128 stands for zero in the data rows.
Every row has a hidden score from 0 to 16. What is each row's score? 8 is about the middle.
[133 157  99 124 147  95 117 163 110  93  95  91] -> 3
[ 80  89 182  72 124 117 110 166 115 118  91 100] -> 6
[109 101  73 176 118 132 178 112 162 128 159 171] -> 1
[ 94  84 173  56 109 129 112 168 117 108  99  96] -> 7
[120 153 115 123 128  80 166 103 160 131 161 165] -> 8
[ 81 103 195  68 115 121 123 170 106 103  88  89] -> 9
[146 192 171 151 123 145  65 119  22 149 217 164] -> 16
[138 119 107 121 130 101 178 107 173 135 156 170] -> 8
[100 150  99 121 133  91  58 114  27 136 220 160] -> 7
[113 158 111 127 125  99 134 164 104  98  95  91] -> 4
[145 174 148 151 102 136  52 113  65 135  91  80] -> 14
[ 83 116 159  68 122 141  63 100  67 151  89  87] -> 11
[106  77 185  66 120 128 126 182 119 105  99  92] -> 7
[ 99  87 178  44 108 127 121 167 110 102  90  94] -> 8
[124 171 166 136  99 129 118 168 103  97  82  86] -> 11
[139 106  97 117 124 101 173 109 172 141 164 174] -> 6
[122 188 125 168 158 118 126 155 108 102  96  94] -> 8
[149 106 112 115 137 104 175 114 165 126 169 180] -> 8
[143 101 127 170 119 157 179 118 162 148 158 178] -> 10
[150  75 107 141 100 103 167  97 167 137 163 184] -> 6
[141 173 174 124 139 125  68 113  27 157 228 164] -> 16
[ 89 175 124 144 139 144  79 138 125 120  73 111] -> 6
[ 92  86 178  66 120 137 119 174 113 111  82  97] -> 7
[ 15 122 169 146 119 209 122  85  91 108  80  13] -> 9
[ 97  87 183  67 122 133 124 164 116 117  89  93] -> 8
[ 88  74 186  63 117 127 122 177 108 107 106  91] -> 6
[105  75 202  73 129 148 120 155 101  95  86  92] -> 11
[137  96 104 121 139 105 171 101 179 134 161 177] -> 6
[131 192  92 206 150 148  57 115  21 141 215 155] -> 11
[ 98  79 180  57 123 135 123 161 111 111  88  92] -> 8
[132 106  45  90 180 167 122 168 120  99  93  91] -> 0
[102  85 182  60 103 129 131 187 109  97 101  93] -> 7
[157  71  74 163  89 114 172 111 161 136 153 176] -> 3
[140 169 159 151 123 127 140  64  52 151 171 134] -> 16
[109  96 197  62 116 129 122 175 110  98  95  91] -> 10
[144 121  53  99 169 174 122 170 116 116 100  93] -> 2
[132 182 158 119 117 145 119 157 111  86 102  90] -> 13
[112 193 127 147 138 146  55 117  87 140 124  78] -> 11
[127 168 161 137 106 137  99  58  73 159 131  88] -> 16
[105  88 165  56 104 131 127 166 101 114  92  98] -> 8
[ 96 188 121 137 152 139  54 125 101 137 119  77] -> 8
[106 142 103 129 158 110 159 112 174 147 162 179] -> 6
[157  64 121 158  95 123 170 103 160 138 159 175] -> 8
[118  87  67 177 127 140 134  64  60 147 168 128] -> 5
[138 192 121 143 158 133 167 115 167 124 162 172] -> 14
[136 168 171 131 112 135  91 122 129 140  68 114] -> 15
[144 171 144 172 121 148  66 114  26 149 222 172] -> 16
[162 101 129 178 130 156 174  99 175 154 175 178] -> 12
[183  89 167 179 101 132 170 110 169 127 164 177] -> 14
[142 103 119 132 134  76 170 113 177 142 166 182] -> 6
[127 158 102 146 138 101 140  69  50 158 159 134] -> 13
[150 168 156 147  98 132 122 149 113  94  93  96] -> 13
[125 102  55 194 146 151 138  59  41 128 160 138] -> 6
[125 211 138 146 156 136 121 161 111  88  95  93] -> 11
[111 180 123 225 151 123 143 156  89 211 175 131] -> 10
[117 152 126 133 143 100 168 117 179 141 155 176] -> 9
[109  80 177  66 120 133 123 169 108 102  83  87] -> 8
[140 105 103 114 147  99 168 103 166 140 172 174] -> 7
[134 111  46  99 165 171  88 124 128 125  73 117] -> 1
[176  86 185 145 113 142 163 114 171 132 164 180] -> 16
[137 199 141 161 156 128 121 167 114  92 104  94] -> 10
[148 212 133  55 177 183  79 109 104 245  92  59] -> 16
[108  85 170  57 136 132 123 175 104 105  91  93] -> 7
[144 104 114 121 130  95 178 114 184 148 162 171] -> 7
[124 112  80 179 134 130  66 106  20 163 213 169] -> 6
[ 83  84 189  80 116 138 122 165 111  92 100  88] -> 7
[149  84 103 155  99 111 174 117 163 125 167 171] -> 5
[122 167 162 131 115 137 127 165 100  90  92  93] -> 12
[109  82 172  65 112 129 119 161  95  88  92  85] -> 8
[111 102 148  43 115 174 118 166 109 118  87  94] -> 10
[120  90 143  61 134 180 122 176 108  89 100  94] -> 8
[160 119 135 193 103 167 167 126 166 149 165 181] -> 13
[115 189 100 176 148 152 168 105 164 142 158 173] -> 11
[192 195 175 168 198 159 125  66 144   6  65 123] -> 16
[160  98 126 118 132  87 168 122 175 145 159 171] -> 8
[108  84 179  71 132 149 124 170 107 107  97  87] -> 9
[171  97 165 151 107 151 166 115 166 148 162 174] -> 16
[161  66 114 138  94 118 166 116 171 124 162 172] -> 6
[101  89 194  56 119 148 122 153 105 104  90  93] -> 12
[173  62  96 172  80 107 169 108 157 147 166 173] -> 5
[153  69 111 152  95 121 171 109 178 130 165 174] -> 6
[154 107 139 186 128 163 174 116 178 125 162 178] -> 11
[142 170 160 129 108 157 119 175 110 100  98  91] -> 13
[150  71 103 145 103 117 171 114 169 139 154 177] -> 5
[113  90 177  59 108 117 130 164 110  80  98  92] -> 8
[134 195 128 157 158 130 114 151 112  96  91  96] -> 10
[120 149 124 120 134 103  86 125 128 138  59 116] -> 7
[130 106  76 183 114 133 140  62  45 153 170 132] -> 9
[169  87 172 164  94 155 162 110 167 136 159 172] -> 15
[136 101 107 120 136  93 171 109 170 135 168 180] -> 6
[162  59 105 159 111  87 168 105 173 151 171 179] -> 4
[123 130  86 209 146 199 174 102 171 153 162 174] -> 8
[138 160 145 137 106 139 121 150 115 101  94  83] -> 11
[114  97  67 190 129 139  59 113 101 127 130  79] -> 0
[ 67 114 176  52 139 141 167 106 177 141 167 180] -> 13
[121 151  91 117 116 108 122 173 107  94 100  89] -> 2
[173  96 170 158 101 144 164 102 175 145 158 171] -> 16
[169  88 175 170  89 137 171 108 183 151 168 177] -> 15
[108 173  91 149 186 181  54 119  87 142 128  78] -> 7
[163  87 166 160 106 161 166 126 169 137 164 173] -> 14
[126 168 158 145  99 138 127 161 116 104  90  82] -> 11
[139 205 111 166 167 147  51 123 111 148 122  69] -> 10
[118 173 153 142 113 137 122 160 120  89  91  90] -> 10
[141 111 130 179 143 163 159 115 173 143 168 173] -> 10
[127 172 156 134  97 134 123 166 106  99  81  91] -> 11
[143 178 164 148 128 126  52 102  75 131  94  83] -> 16
[ 96  92 182  78 106 133 121 166 111  97  88  92] -> 8
[148 115  35  98 165 181 119 166 125 107  84  88] -> 0
[131 137  72 211 136 174 164 114 185 132 157 180] -> 5
[111 180  86 133 190 193  76 127 119 128  73 112] -> 8
[141  94 128 169 131 153 164 104 182 133 161 173] -> 9
[115 141  90 131 111  95  36 120  95 150 132  69] -> 2
[123 102 104 138 131  95 169 115 171 151 163 171] -> 4
[ 89 150  71  99 165 135 124 158 106 110  87  89] -> 1
[151 112 101 116 150  88 168 111 173 153 158 177] -> 7
[145 101  99 125 133  91 167 117 175 145 175 169] -> 5
[135 105  63 175 116 152 164 118 172 127 165 173] -> 2
[128 164 153 133 105 137  54 123  91 136 126  83] -> 12
[106 144  68  92 162 119 115 181 126  93  98  92] -> 0
[ 85  96 184  62 134 127 122 176 116 104  95  92] -> 7
[160 192 165 133 120 123  46 128 102 142 136  70] -> 16
[117 120  81 108 160 136  45 121 103 146 128  79] -> 2
[136  99 113 127 133  87 170 118 177 144 157 173] -> 5
[127 183 175 125 110 141 119 165 116 109  94  92] -> 14
[124 105 153  51 129 178 122 172 119 105  93  83] -> 10
[125 190 137 164 171 131  57 108  77 153  84  89] -> 12
[131 109  91 109 140  93 168 117 182 128 151 177] -> 4
[139 163 164 128 106 135 121 172 112 107  87  97] -> 12
[131 114  47  86 173 174 116 170 109 103  89  83] -> 0
[127  97  71 183 136 142  52 124 114 159 118  80] -> 0
[149 120 131 161 132 173 174 111 159 134 160 166] -> 13
[113 184  96 189 169 168 168 104 173 131 161 184] -> 10
[150 112 132 182 133 158 168 104 178 139 170 172] -> 11
[157  95 143 176 139 164 173 112 175 140 162 179] -> 12
[ 97 161  88 132 103 108 123 174 120 105 100  86] -> 0
[130 202 135 157 149 139  63  44  74 137 124  87] -> 16
[108 183 132 135 139 155 121 155 108 103 105  92] -> 10
[140  88  57 194 118 152  50 135  86 134 126  75] -> 0
[117 160  97 133 141 103 178 127 172 137 149 176] -> 7
[106 155 111 135 128 109  54 104  87 151  82  85] -> 6
[130 171 150 137 102 138 124 158 116 109  91  91] -> 11
[161 104 103 125 134 110 163 105 176 148 162 178] -> 8
[143 164 168 150 126 163  85 138 142 125  61 114] -> 14
[118  90 177  60 114 119 124 177 111 105  93  85] -> 8
[107  86 188  66 122 129 119 162 114  97  84  94] -> 9
[112 107  79 174 133 153  99 127  47 148 191 155] -> 4
[104  87 181  66 135 130 110 173 108 100  92  93] -> 7
[174 104 177 106 177  50 151 164 103  47 141 128] -> 9
[148  54  97 136  87 111 173 107 169 119 155 170] -> 3
[125 161 152 123 101 154 117 174 109 106  89  93] -> 11
[113 182 136 147 168 134 118 181 118 104  84  94] -> 7
[149 111  91 126 136  84 168 118 175 135 156 168] -> 4
[140 100 110 117 155  90 172 113 157 136 163 176] -> 6
[170  86 164 158  95 159 170 121 173 154 176 173] -> 15
[123 108  62 180 132 145 136  80  53 147 157 140] -> 6
[167 142 148 117 160 104 184  57 146 234 149 133] -> 16
[140 104  59 181 117 124 173 118 172 123 169 166] -> 1
[123 174 174 124  95 155 121 168 105 106  86  87] -> 14
[102 167  77 134 185 170  45 142 109 141 124  78] -> 3
[ 89  92 182  60 125 129 122 164 119 105  99  97] -> 8
[130 201 115 167 143 133 121 177  97  89 102  96] -> 8
[ 69 109 156  49 132 122 117 161 108 118  87  91] -> 5
[ 89 126 179  60 139 129  88 115 122 136  55 116] -> 12
[148  97  80 165 132 119  61 118  74 140  92  87] -> 2
[ 96  86 180  75 113 135 116 181 114 119  94  94] -> 7
[118 104  75 177 117 143  45 123 102 147 124  85] -> 0
[125 181 155 129  97 141 120 171 114 118  90  84] -> 12
[136 185 160 142 105 141 117 174 110  85  88  92] -> 12
[122 159 121 132 139  83 139  68  49 159 165 144] -> 14
[102 152 104 113 160 106 176 110 166 122 165 167] -> 7
[131 182 157 154 120 115  61  85  78 146  87  78] -> 15
[103  89 175  61 126 130 122 168 116 110  94  92] -> 8
[116 121  77  97 144 152 124 162 115 102  92  97] -> 2
[120 140 105 124 131 102 170 119 162 140 170 171] -> 7
[110  78 180  61 139 126 112 165  98 106  94  90] -> 8
[134 168 163 129  80 130 122 158 117 114 102 106] -> 13
[151 113 122 181 118 182 175  99 179 147 165 170] -> 12
[119 147 120 138 146 102 172 112 185 125 160 172] -> 8
[166  63  99 154 104 127 170 114 164 156 182 172] -> 6
[119 201 121 159 162 142  89 132 122 137  66 105] -> 10
[139  97 107 125 147 103 167 117 167 136 160 181] -> 6
[128  81 184  75 118 134 128 158 129 110  97  86] -> 10
[123 151 111 129 154  93 136  73  47 139 166 133] -> 12
[132 109 100 113 129  94 168 108 157 140 162 173] -> 6
[111 155 101 129 144 100 167 104 175 142 157 179] -> 7
[ 77 120 168  50 138 146  87 136 122 129  70 115] -> 10
[135 194 120 167 164 129 119 163 113 106  94  90] -> 8
[129 119 132 124 132  97 171 116 173 123 167 171] -> 8
[115 174 138 161 144 153  88 118 113 142  69 110] -> 11
[111 142  98 133 146  88 167  92 171 141 158 172] -> 6
[118 156 111 127 145 100 138  49  50 152 158 130] -> 14
[162  69 107 144 109 120 172 121 169 150 163 174] -> 6
[ 77 119 171  57 139 124  86 131 130 132  65 106] -> 8
[149 101 102 121 127  87 171 119 170 131 161 173] -> 5
[162  79 179 164  68 143 164 103 177 142 170 168] -> 15
[135 128  23 122  44 176 159 217 133  95 221 165] -> 0
[168  94 166 158 102 150 169 109 171 159 159 176] -> 16
[111 146  94 132 130 120 171 105 175 140 172 177] -> 7
[113 115  60 167 129 152 142  59  48 142 178 133] -> 8
[133 163 167 131 107 138 119 169 113  95  81  96] -> 12
[ 72 125 157  75 127 143  81 129 120 144  72 109] -> 8
[141  65  98 149  94 108 167  97 171 141 166 169] -> 4
[134  96  67 172 118 106  56 112  99 121 129  85] -> 0
[122  94  71 181 128 130 163 116 168 155 150 175] -> 1
[131 160 177 135  94 143  83 133 124 133  56 108] -> 14
[150  97  63 157 122 116  58 112  74 136  77  80] -> 0
[142 110  47  87 158 172  82 128 122 150  56 102] -> 2
[ 96 148 109 122 140 109 168 108 184 122 168 175] -> 6
[141  70 101 159  96 107 166 112 172 137 163 170] -> 3
[ 99 128  72 121 156 142 124 167 101 118  83  88] -> 0
[157  72 112 154 108 105 166 101 162 137 163 177] -> 6
[128 177 161 136  98 138 121 164 117  95  87  94] -> 12
[167  86 172 169  95 138 168 118 164 129 165 170] -> 14
[176  97 171 163  88 144 162 118 178 135 162 179] -> 15
[160  65 113 148  93 103 161 124 166 141 157 174] -> 5
[132 182 102 190 144 148 171 110 168 129 169 179] -> 11
[152 174 166 145 125 140  59 127  26 153 226 162] -> 16
[124 232  94  67 153  97  70  43  47 217 236 117] -> 16
[110 133  71 115 170 146  52 127 101 144 126  79] -> 1
[136  63 105 137  96 113 172 114 162 139 165 171] -> 4
